In the rows, zero is written as 128.
One turn or mirror swaps these rows in pairs. Which row does each one swap with?
The rows were stretched afterwards, more along some directions than others.
z288: [122 153 175 122 100 135 163 137 164 111 121 148 166 168 130 117 115]
z908: [115 127 132 140 134 133 166 112 119 110 101 130 130 149 127 155 141]
z179: [103 120 178 117 109 146 163 110 151 110 146 118 149 150 133 121 105]
z913: [128 125 108 111 146 122 118 108 102 125 122 135 152 152 137 136 141]
z952: [126 150 132 124 139 113 146 125 124 129 121 171 145 185 164 119 133]
z667: [127 155 127 139 113 119 155 107 124 109  87 121 124 145 109 141 138]
z95: [135 134 104 121 127 125 141 110 123 111 114 134 127 135 119 119 115]
z822: [119 134  96 105 113 139 149 103 135 127 121 143 157 172 135  92 152]
z921: [137 152 152 113  94 116 154 137 143 118 119 172 166 171 121 121 151]
z780: [107 131 177 118 117 130 175 129 123 109 129 136 150 152 136 165 118]
z264: [145 136 132 110  97 121 121 105 139 127 126 127 157 171 137 101 150]
z832: [135 130 145 136 123 114  98 128 144 109 144 154 154 143 131 115 126]
z911: [154 143 129 111 128 117 140 116 125 107  98 130 156 166 127 133 143]
z560: [123 134 149 109 107 134 158 150 144 132 124 160 143 140 135 140 122]
z741: [103 137 111 119 136 132 139 121 111 147 112 131 145 157 151 140 134]
z980: [142 151 137 132 115 138 155 117 145 113  97 121 154 146 129 139 145]
z799: [143 145 130 135 129 110 141 116 105 102 114 141 122 153 130 148 119]
z376: [135 134 139 133 142 125 117  97 131 105 120 124 150 163 127 108 145]
z442: [128 131 166 122 147 128 167 141 124 113 126 133 117 154 144 139  99]
z965: [141 129 125 122 159 135 128  92 133 103 125 143 151 149 137 115 130]
z670: [114 138 143 144 143 116 149 129  96  94 106 147 127 150 116 157 121]
z39: [128 144 148 126 119 116 143 134 138 118 105 107 125 168 141 135 119]
z958: [110 124 151 118 156 143 184 115 137 123 129 132 150 162 133 121 107]
z360: [131 148 116 127  98 113 126 111 136 115 108 152 150 165 154 122 156]
z758: [130 143 152  98 136 131 175 132 125 125 129 144 147 171 151 107 108]
z497: [120 128 121 105 108 137 148 132 122 145 131 165 157 138 126 138 150]
z481: [127 126 120 130 114 136 121 104 164 122 135 140 165 138 123  91 137]
z792: [122 120 169 129 114 129 158 103 139  92 146 136 147 154 112 107 109]
z819: [106 122 151 116 151 125 175 128  93 109 135 148 138 152 120 143 105]
z221: [118 130 123 125 141 129 133 117 125 141 120 135 122 169 166 120 108]
z138: [127 146 151 127 119 113 157 117 135  76 132 157 149 179 114 103 122]
z186: [108 130 163 103 110 137 189 115 121 110 129 132 162 158 122 122 115]
z559: [148 136 148 136 110 123 116 116 130 106 114 120 135 158 131 118 158]
z868: [123 144 163 125 112 116 155 124 135 115 127 168 184 167 145 105 143]
z807: [130 134 125 112 121 135 137 104 145 124 121 129 155 128  99 112 141]
z328: [117 141 137 138 121 123 159 128 135 111 122 134 109 150 121 112 118]
z628: [132 122 129 139 138 132 110 121 127 122 110 102 117 140 133 129 141]
z866: [146 138 122 142 132 123  97 126 152 127 128 151 147 137 145 124 153]
z828: [141 128 120 120 144 133 122 111 129 126 116 127 136 144 156 141 137]
z38: [136 144 120 138 120 145 117 109 161 129 106 141 163 156 136 108 162]
z205: [108 149 145 145 118 118 151 116 135 125 100 134 141 176 162 111 128]
z738: [119 141 170 132 136 141 151 132 165 124 104 129 141 176 152 121 116]

Swapped with z965: z758
Swapped with z328: z360
Swapped with z560: z866
Swapped with z980: z738

